In the data rows, zero lies at 4.5, halfway between 4 and 5.
Here are some numbered points:
tensor([5, 7, 7, 8, 6, 4, 6, 4, 6, 3, 3, 4]) 0
tensor([3, 5, 5, 5, 5, 5, 4, 3, 5, 4, 5, 4]) 1
tensor([4, 4, 5, 4, 4, 2, 4, 3, 8, 3, 5, 6]) 2
tensor([3, 5, 6, 5, 4, 3, 4, 4, 5, 3, 4, 4]) 3
tensor([3, 4, 6, 5, 4, 5, 3, 2, 4, 4, 3, 5]) 4
tensor([3, 9, 3, 8, 8, 5, 9, 6, 0, 7, 6, 4]) 5
tensor([2, 2, 3, 3, 4, 6, 4, 5, 5, 4, 3, 3]) 6
tensor([6, 6, 5, 4, 5, 5, 5, 3, 4, 6, 6, 7]) 7
tensor([6, 6, 7, 5, 6, 7, 5, 5, 4, 5, 5, 6]) 8
tensor([4, 5, 3, 5, 5, 7, 2, 4, 3, 3, 6, 2]) 9
tensor([4, 5, 4, 4, 3, 4, 6, 8, 6, 6, 5, 4]) 10
tensor([4, 3, 4, 2, 2, 5, 5, 5, 6, 5, 4, 5]) 11
tensor([2, 4, 4, 5, 4, 5, 6, 3, 7, 4, 5, 5]) 12
tensor([3, 6, 2, 3, 2, 6, 6, 2, 7, 4, 8, 7]) 13
tensor([3, 4, 4, 3, 3, 5, 4, 5, 5, 4, 3, 3]) 14
tensor([5, 8, 4, 3, 0, 3, 5, 7, 3, 3, 6, 3]) 15
tensor([7, 6, 7, 6, 6, 3, 3, 6, 4, 5, 2, 4]) 16
tensor([3, 2, 2, 3, 4, 4, 3, 6, 5, 4, 4, 3]) 17
tensor([4, 5, 5, 5, 4, 4, 1, 3, 4, 3, 4, 5]) 18
tensor([6, 7, 7, 7, 5, 6, 4, 1, 2, 1, 3, 5]) 19
tensor([8, 2, 2, 5, 5, 1, 3, 5, 5, 7, 3, 4]) 20
tensor([4, 5, 4, 4, 3, 4, 6, 8, 7, 6, 5, 4]) 21
tensor([6, 4, 5, 3, 3, 1, 2, 4, 5, 5, 4, 6]) 22
tensor([5, 9, 5, 6, 4, 6, 7, 7, 0, 4, 7, 7]) 23
tensor([4, 5, 6, 5, 4, 6, 5, 2, 6, 3, 4, 5]) 24
tensor([6, 3, 5, 4, 4, 3, 5, 6, 5, 6, 3, 4]) 25
tensor([5, 3, 6, 3, 5, 4, 5, 5, 4, 4, 1, 5]) 26
tensor([8, 6, 9, 5, 3, 6, 1, 6, 2, 4, 4, 2]) 27
tensor([5, 3, 3, 5, 4, 2, 2, 1, 3, 3, 6, 5]) 28
tensor([6, 3, 5, 4, 4, 3, 5, 6, 5, 6, 3, 4]) 29
tensor([5, 5, 5, 3, 3, 5, 4, 3, 4, 3, 2, 7]) 30
tensor([2, 4, 4, 2, 3, 4, 5, 4, 5, 5, 3, 5]) 31
tensor([6, 3, 3, 6, 6, 1, 4, 4, 8, 7, 5, 5]) 32
tensor([4, 9, 5, 6, 3, 8, 8, 5, 5, 3, 8, 5]) 33
tensor([6, 5, 7, 5, 3, 0, 0, 5, 4, 6, 2, 3]) 34
tensor([4, 5, 5, 5, 4, 4, 2, 3, 4, 3, 4, 5]) 35
tensor([4, 5, 4, 2, 0, 6, 4, 7, 2, 2, 5, 2]) 36
tensor([9, 8, 7, 7, 9, 6, 7, 6, 2, 6, 6, 4]) 37
tensor([3, 3, 4, 7, 9, 8, 8, 5, 4, 7, 8, 4]) 38
tensor([0, 6, 3, 5, 4, 8, 6, 6, 4, 2, 4, 4]) 39
tensor([5, 5, 7, 5, 6, 5, 5, 5, 5, 4, 3, 5]) 40
tensor([4, 4, 5, 4, 4, 4, 3, 3, 4, 4, 4, 5]) 41
tensor([4, 5, 6, 5, 6, 7, 5, 4, 4, 3, 3, 5]) 42
tensor([2, 2, 2, 5, 4, 6, 5, 6, 8, 5, 6, 4]) 43
tensor([6, 6, 7, 6, 8, 5, 3, 7, 3, 4, 3, 5]) 44
tensor([6, 6, 8, 5, 5, 6, 5, 4, 6, 5, 4, 7]) 45
tensor([6, 6, 7, 6, 8, 5, 3, 7, 3, 4, 3, 5]) 46
tensor([4, 4, 5, 4, 4, 4, 4, 3, 4, 4, 4, 5]) 47
tensor([5, 6, 7, 6, 6, 5, 4, 5, 5, 5, 5, 6]) 48
tensor([5, 3, 2, 2, 3, 2, 4, 2, 5, 6, 6, 8]) 49
tensor([5, 3, 3, 5, 6, 6, 6, 3, 3, 4, 5, 6]) 50
tensor([4, 5, 5, 5, 9, 7, 6, 5, 3, 8, 8, 5]) 51
Which three points above are nearest to each new point? Their numbers follow each, nearest first.
tensor([6, 7, 7, 7, 5, 6, 4, 1, 2, 1, 4, 5]) 19 42 24
tensor([5, 3, 3, 5, 6, 6, 6, 3, 3, 4, 5, 6]) 50 47 42
tensor([5, 7, 7, 8, 6, 4, 6, 4, 6, 3, 3, 4]) 0 40 48
tensor([3, 9, 3, 4, 0, 4, 6, 4, 5, 3, 8, 2]) 15 33 13
tensor([4, 3, 4, 4, 5, 7, 5, 3, 4, 5, 6, 7]) 50 7 47
tensor([5, 5, 5, 3, 3, 5, 4, 3, 4, 3, 2, 6]) 30 47 41
tensor([5, 3, 3, 5, 6, 6, 6, 3, 3, 4, 5, 6]) 50 47 42
tensor([4, 3, 4, 2, 2, 5, 5, 5, 6, 4, 4, 4]) 11 14 31
tensor([5, 9, 5, 6, 4, 6, 7, 7, 0, 4, 8, 7]) 23 33 8
tensor([5, 3, 3, 5, 6, 6, 6, 2, 3, 4, 5, 6]) 50 47 7
tensor([6, 7, 7, 7, 5, 6, 4, 1, 2, 1, 3, 5]) 19 42 24
tensor([5, 9, 4, 6, 5, 6, 7, 7, 0, 4, 8, 6]) 23 5 33
tensor([5, 9, 5, 6, 4, 6, 7, 7, 0, 4, 8, 7]) 23 33 8
tensor([4, 9, 5, 6, 3, 8, 8, 5, 5, 3, 7, 5]) 33 23 8
tensor([4, 5, 5, 5, 9, 7, 7, 5, 3, 8, 9, 5]) 51 38 8
tensor([4, 5, 6, 5, 6, 7, 5, 4, 4, 3, 3, 5]) 42 40 24
tensor([4, 7, 7, 7, 6, 4, 6, 4, 6, 4, 3, 4]) 0 40 48
